The same turns and mirrors carry the whole set onto itself, and each row onto the other rows of its family. Which rows share a family with each named row? Give them in list order.
These 40 rows form 10 families of 4 rows each.
digor: [  1  -3  -2  20   9 -20 -13 -13  -2  -8  17 -12  -2  -8]
bapek: [  0  -2  10   1  24 -31  -9  -8  -2  -2   8  -7   2   2]
tetuz: [ -2   1  -6  18   4   2 -20  -7 -18   7   6 -29  11   2]
rulad: [-12   3  22 -10  19 -13   1  -1 -18 -13  -3 -15   5  -5]
Puf: [  8  -6   8  12  17 -17  -2 -24  -4 -10  15  -9   8   1]
dugi: [-12  -1   9  -2   4   4   1   3 -28  10 -10 -23  10   0]
sapu: [ -2  -2  -7  26   8   2  -5   2   3   5  16 -19  -3   9]
Sima: [-10  -7   1  -5   9   6 -15   0 -14  19  -6 -23   4  12]
godo: [ -1   4  17  -6  25 -12  11  -3   2  -5  -9  -8   6  -8]
kobes: [ -3  -6 -10  13   2   7 -14  -6   3   0  18 -26   3   7]
fude: [  3  -8  -3  14   6   9 -13 -22 -10   4  11 -23   9   9]
Tus: [  1  -4  -6  11  15 -10 -27 -11  -3   8  11 -21   3   8]
Gupeg: [ -8   1   9  -8  14  14   3   1  -5   9 -16 -21   7  -1]
fil: [-17  -8  10  -6   0   5   6   4 -20   9 -10 -16  -1  -3]
Gifed: [ -7 -11  10  -5   5  14   5 -11 -19   9  -5 -19   9   9]
Tuzo: [ -6 -11  13  -8  12  -6  20  -2  -5  -2  -2  -8  -4 -15]
Gisug: [-11  -4  14   5  13  -7  21  12  -4   3   1  -7  -4   5]
Fezo: [  4   5   3  19  16 -25 -11 -12 -11  -8  13 -15   9  -6]
niro: [ -2   5  10   6  21 -20 -15 -11  -8 -19  12 -18   5  -5]
Kibe: [ -6   3  -1   9  11   4 -26  -9 -13  -7  10 -31   6   1]
Nen: [  8   6   2  12  24 -13  -9 -13  11  -7   6 -14   6  -7]
zupi: [ -8 -13   0  -3   1  18   6  -2  -8  11  -4 -22  -2  -7]
Fuvog: [ -7  -7  -8  14  -3   9 -18  -6 -12   9   6 -25   0   0]
sopem: [ -1  -1   6  20  17 -18   9   2   6  -5  15  -7  -5   3]
ginev: [  7  -1  -8   7  16 -24  -9   1  -3  -2  20  -7   0  -9]
Kob: [  5  -8   2  10  15 -16   4 -13   6 -10  14  -9  -4 -16]
dusi: [-11  -6  17 -10  11 -13  19   5  -3  -7   3  -8   2   0]
neti: [  1  -4 -17   7   5   2 -18   4  -9  12  15 -20   2  -2]
gem: [-16   0  11  -8   9  10 -10   1 -22  -1  -6 -28   6   2]
Vodu: [  2   3  -7  10  13  13 -17  -9   4   6  -1 -27   7   0]
lalet: [-12  -5   1  11   4  13   8  11  -6  13   2 -20  -3  11]
Mipib: [ -8  -6  -3 -11   5   5   1  14 -18  16  -1 -15   2  -2]
san: [  1  -3   3  10  14 -21   0  -8   8 -14  21 -11   2  -1]
Vit: [  3 -10 -11  15   5   8 -10 -13   2   3  13 -23  -3  -9]
Botis: [ -3  -8  21  -6  15 -11  16 -13 -14  -5  -1  -6   8   1]
Luzi: [ -8  -4  17   0  12 -24  11  -2 -10  -7   1  -3  -2 -11]
Gesi: [ -3  -4   6 -11  15 -20  10  11 -12   3   5  -2   0  -9]
dulom: [ -6   2  19   0  16 -23  10  -1 -20  -4  -4  -9   9  -7]
furo: [-11  -6  17 -15  18 -15   3   3 -13   9  -9  -9   3   5]
dal: [-15  -9   4  -7  -1  15   6   6  -8   7   0 -24   3   8]

Same family as Tus: bapek, Sima, furo
Same family as tetuz: dugi, Fezo, dulom
Same family as Fuvog: digor, fil, Luzi
Same family as Tuzo: zupi, Kob, Vit
Same family as lalet: sapu, Gisug, sopem
Same family as Vodu: godo, Gupeg, Nen

The same turns and mirrors carry the whole set onto itself, and each row onto the other rows of its family. Which rows share a family with each named row? Give them in list order.
These 16 rows form 4 families of 4 rows each.
rig: [ -4  -6  20 -14  12  29  -4  -5  -7  12  -5  -1  -4  -3]
rin: [ -5  -1  15 -21  14  30  -4   2  -5   2 -11  -2   3   6]
Zef: [ 12  18   8  -3   8  -9  -3   2   5  -5   7 -11  -6   2]
kip: [ 22 -12  17  -9   0  22 -17 -21  -8  -9  -5   7  -8   3]
nupi: [ -5   2  12  -8   3   6  -7  -9  16 -19  -5 -17   9 -23]
norer: [ 30  -4  21 -14   1  26 -13 -20  -1 -11  -7  -4 -10   3]
rovi: [23 17  7 -7 -5 -4 -5 -1 14 -2  2 -8 -5 -2]
pegep: [ 22 -18  17 -11   8  19 -14 -15  -1 -16 -10   0 -14   7]
zefez: [ -2   7  16 -10  -3   6 -21 -10  11 -20   0 -10   9 -24]
lomu: [ -3  -9  21 -19  18  26  -1   1   1   5 -10  -9  -6   3]
kebem: [ 19 -10  29 -12   3  20 -11 -20  -5 -17 -10   6  -6  -2]
Sodu: [ -4  -5  21 -20  13  24  -6   3   1   9   3  -3  -8   9]
ret: [ 18  14  -1  -3   3  -8 -11  -3   7  -1   7  -3  -2  -3]
ripu: [ -7   6   8  -2  -1   9  -9 -13  11 -10   6 -13  10 -23]
Fason: [ -4   8   9 -12   5  11  -8  -9  15 -18   0  -8  19 -17]
tel: [ 18   8   2  -5   7 -12 -10   2  12  -9  -3  -7  -6  -5]

Same family as kip: nupi, lomu, ret
Same family as Sodu: Zef, zefez, kebem
Same family as Fason: rin, norer, rovi

The same turns and mirrors carry the whole set onto itself, and each row onto the other rows of its family. Which rows share a family with each named row? Give them in list order.
These 16 rows form 4 families of 4 rows each.
gufu: [  2  22  17 -19 -15  -4 -12  21 -19]
Panas: [  4  12  13 -18   6  10 -24  -6   5]
ligir: [  0  20  13 -28 -22  -3 -25  15 -12]
leb: [ -7  14   3 -11  -7  -4  -7  32 -10]
Vumud: [-15   9  -8 -13   3   1 -10  19 -19]
guzak: [  3  19   7 -18 -17  15 -29  -4   4]
zizot: [ 11  17  17 -21 -12  -9 -12  10  -1]
Pomon: [  7  19  19 -19 -14  12 -15  -3   3]
kazor: [  1  31  15 -29  -2  -9 -18   7 -10]
muki: [-13  20  -6 -19  -4 -14  -4  16  -5]
tib: [ -9  13 -11 -26  -8   1 -18  24 -18]
zite: [ -8  12 -18 -15  -2  17 -22   5   0]
mivas: [ -8   5  -5 -13   4  16 -15  -4   2]
gulel: [-14   9  -2  -6  12  16 -20  15  -4]
mivim: [ -7  26  19 -21   1  18 -23   1   5]
ror: [-22  17  -3 -11   0  15  -9  11  10]

Same family as zite: ligir, guzak, tib
Same family as ror: kazor, muki, mivim

The same turns and mirrors carry the whole set onto itself, and each row onto the other rows of its family. Which rows share a family with each named row? Give them in list order.
These 30 rows form 10 families of 3 rows each.
fati: [  1  -5   9   2  10  30  11 -12]
pela: [ -6  -8   6 -13   9  21   2 -10]
tena: [-7 -5 -4 -8 12 34  8 -9]
giv: [-19 -13 -17   4  -8  15  -3  -5]
tes: [  2  -5  11 -10   2  21  11  -4]
Kep: [-15  -6  -9  13   1  14  -8 -20]
Sol: [ 0  9 -7 15  7 13  2 16]
Pep: [ -3  -4   3 -13   7  23  13  -6]
Voz: [-1  9  0 20 12 20  5 13]
Nub: [-16  -6 -13  15 -11   6  -1  -7]
zege: [-21  -9 -15  15  -6  15  -2 -10]
zel: [ -7  -1  10  -9   8  23   9 -14]
Zirag: [-11  -8 -17   6 -11  15  -6 -12]
nipil: [-8  6  6 28  4 20  1  8]
gubit: [-1 -5  8 -7  6 30 13  1]
lavu: [-6  9 -1 15  5 18  4 20]
vepos: [-3 10 -3 18  6  9  4 14]
zavi: [-13  -8 -17   3  -1   9  -4 -16]
kovov: [-10  12  -1  20   0  15  -3  14]
nevu: [ 1 13 -1 15  5 27  4 14]
suk: [-2  7 -2 17  6 17 -6 17]
Pado: [ -5   4   9 -11   1  28  10  -7]
deg: [-20 -13 -17   6  -2  16  -6  -7]
viga: [ -4   3   9 -14   2  22   8  -4]
fama: [-13 -13 -11  16  -4   5  -5  -7]
Nuzal: [ 4 13  3 18  0 22  4  9]
sotu: [-10  13   5  16  -2  21  13  11]
vas: [-20  -4 -18   6  -5  10  -6  -9]
veloz: [-20  -3 -12  10   6   2  -5  -8]
Vot: [ -4  -7   7  -9   8  30  -1 -10]

Same family as Pep: lavu, vas
Same family as nipil: fati, Kep
Same family as tena: sotu, veloz
Same family as zege: Voz, zel
Same family as tes: Zirag, suk
Same family as deg: vepos, Pado
Same family as Nub: pela, nevu

